Each row has a name. Each piece below is followed by the name of the row it came from, unless a question asks for something else. Each question is about the rows just above it. Some pieces are copies with a little noise.

[-28   6   2 -19 -28 -46 -18  11   3  -5 -11   6   9  43]  <68>
[-19  -6  39  15 -39 -38 -14  64 -41  12  63   7  -1 -33]  <158>
[ -9  62  24 -69  -1 107   1  39  47  13   1  -3 -17  50]  <69>
[  4 -61   1  73  36 -68  -9 -43 -41  -6 -71  -6  39  41]  <159>
[ 27  -8  -7 -23  -5  23  -4   1  11 -20  14  24  10  10]  <180>
How many entries does [ -9  62  24 -69  -1 107   1  39  47  13   1  -3 -17  50] have? => 14
Number of entries in [ -9  62  24 -69  -1 107   1  39  47  13]: => 10
q: [-18  -6  40  15 -39 -39 -13  64 -41  12  64   5  -1 -33] => <158>
How many entries does [-28   6   2 -19 -28 -46 -18  11   3  -5 -11   6   9] have? => 13

[ 22   6  62 104  74 -30 -10]  <177>
[ 20 -73  11  17  -6 -15 -14]  <37>
[-53 -62 -37  48  48 -30   5]  <170>
[  3 -51  38 116  77 -85 -38]  <18>
q: [-54 -61 -36  48  48 -31   5] => <170>
Count the entries of [  3 -51  38 116  77 -85]: => 6
q: [ 22   6  61 104  74 -30 -11] => <177>
How many entries does [  3 -51  38 116  77] have? => 5

[-55 -14  61  19 -72 -41  70  62 -52 -68  41  69 -43 -84] : <115>
[-55  63 -80  84 -76  65 -62  66 -63  46 -23  10  -6  -2] : <5>
[-54 -29  41  59  -8 -75 -52  40  87  27 -63 -72  13  78] : <180>
[-54 -25  50  50 -33 -80 -15  78  65 -36 -81  -5  75  40] : <68>
[-54  -4  63 -19 -79  28  83 -32 -73  48  56 -72 -49  94] : <163>
[ -54   62  -67   60  -33   -5   42  -67   84 -101  118 -122  107  -70] : <159>
[-54  20  42 -78  15  73 -72  -4  69 -78  -3 101 -78 -43] : <170>
[ -54   26   31  -79   47   43  -83   49   20  -87   82   21 -107   78] : <177>
[ -54  -29   41   59   -8  -75  -52   40   87   27  -63   62 -110   36] : <37>
[-53 -27  44  55 -21 -79 -35  62  80  -4 -80 -43  53  72] : <158>
Number of entries in [-54 -29  41  59  -8]: => 5
Count the entries of [ -54  -29   41   59   -8  -75  -52   40   87   27  -63   62 -110   36]: => 14
Count the entries of [-54 -29  41]: => 3

[-49  -8 -19 -34 -29   0 -22 -76   1] -> <18>
[-45  16 -51 -18 -38  36  -6 -59 -15] -> <115>
[-15 -11 -19 -38   0  29 -42 -17  19] -> <69>
[-32   3 -62  -3 -15  10  16 -59  40] -> <159>
[-49  -8 -19 -34 -29 -14 -22 -76   1] -> <177>
[-17  26 -58 -41 -40  20  39 -22   2] -> <5>
Count the entries of [-32   3 -62]: => 3
Number of entries in [-32   3 -62  -3 -15  10  16 -59  40]: => 9
q: [-32   3 -60  -4 -16  10  18 -60  41] => <159>
How many entries does [-49  -8 -19 -34 -29   0 -22] have? => 7
Count the entries of [-45  16 -51 -18 -38  36  -6]: => 7
Count the entries of [-17  26 -58 -41 -40  20  39 -22]: => 8

[-17 -11  -9  -1 -27 -14 -38] = <180>
[-17 -11  -9  -1 -27 -14   4] = <69>
[-17 -11  -9  -1 -27 -14 -10] = <170>
Count the entries of [-17 -11  -9  -1 -27 -14 -38]: => 7
q: [-17 -11 -10   0 -27 -13   4] => <69>
q: [-16 -10 -10   1 -27 -17  -7] => <170>
q: [-17 -11  -9  -1 -27 -14 -39] => <180>

[  7  -6 121  20] = <18>
[  7  -6 121  71] = <115>
[ 7 -6 31 17] = <5>
How many entries does [ 7 -6] have? => 2
q: [ 7 -7 31 18] => <5>

[ 82 -57  47  18  43 -47  10  -8 -62  19  74 -38] : <37>
[ 74 -42  57  20  44 -28   5 -17 -79  25  93 -16] : <180>
[ 70 -50  61   3  40 -52  18 -13 -46  28  64 -38] : <163>
q: [ 70 -50  61   2  41 -52  18 -13 -45  28  65 -38] => <163>
Number of entries in [ 74 -42  57  20  44 -28   5 -17 -79  25]: => 10
How many entries does [ 74 -42  57  20  44 -28   5 -17 -79  25  93] have? => 11
How many entries does [ 74 -42  57  20  44 -28   5 -17] have? => 8
How many entries does [ 70 -50] have? => 2

[ -8   8  -4   2  -6   2 -12  -7  10  -6  -3 -11  -2  -9   1  12   8  17
  -4 -11  -4  19   9  14  10   7   1   9  -4   2 -14  -2  -9] = <18>
[ -9  -1  47  73 -44 -69  44   3  15 106 -69 -49 -43   3  42   7 -52 -13
  26  -2 -60  79  76  -9 -40  54 -98  35   4 -19  10  10  -3] = <170>
[ 47  15 -42  -5  18 -22 -21 -47 -28  24  38   3 -15 -14  25  17  20 -62
 -24 -33 -16  -2  29  61  -6 -30 -40  11 -19 -13  18  19  10] = <180>
[-19  -7  13  14  -6   3   3   6   1  -7  -1   2   3   8   0  -4   4  27
  -8  -2   7   3 -13 -14  -3  17   7   5   5 -13   2  -4  -1] = <37>
Count the entries of [ -8   8  -4   2  -6   2 -12  -7  10  -6  -3 -11  -2  -9]: => 14
q: [ -9  -1  47  73 -44 -70  44   3  15 105 -70 -48 -43   4  42   7 -52 -14
  26  -2 -60  79  76  -9 -40  53 -98  35   4 -20  11  10  -4] => <170>
q: [-19  -7  13  13  -6   3   3   6   2  -7  -1   2   3   8  -1  -4   4  28
  -8  -2   7   3 -14 -14  -3  17   6   5   5 -13   2  -4  -1] => <37>
How many entries does [ -8   8  -4   2  -6   2 -12  -7  10  -6  -3 -11  -2  -9   1  12   8  17
  -4 -11  -4  19   9  14  10   7   1   9  -4   2 -14  -2  -9] have? => 33
q: [ -9   8  -5   2  -7   3 -12  -7   7  -5  -2 -12   1  -8   2  12   8  15
  -3 -11  -5  20   7  14  10   7   1   6  -4   0 -13  -2  -7] => <18>

[ 58  58 -29 -54]  <5>
[ 13  43 -10  69]  <37>
[  13   43  -10 -121]  <68>
q: [ 58  58 -30 -56] => <5>
How many entries does [ 58  58 -29] have? => 3
Count the entries of [58 58]: => 2
How many entries does [13 43] have? => 2
q: [ 11  44 -11  70] => <37>
How many entries does [ 58  58 -29 -54] have? => 4
q: [  15   43  -11 -120] => <68>

[111  65 -48  30  -7] = <69>
[ -18   63  -41  -49 -102] = <180>
[-57 -76  52  -2  48] = <163>
Count the entries of [-57 -76  52  -2]: => 4
q: [ -19   64  -40  -49 -103] => <180>

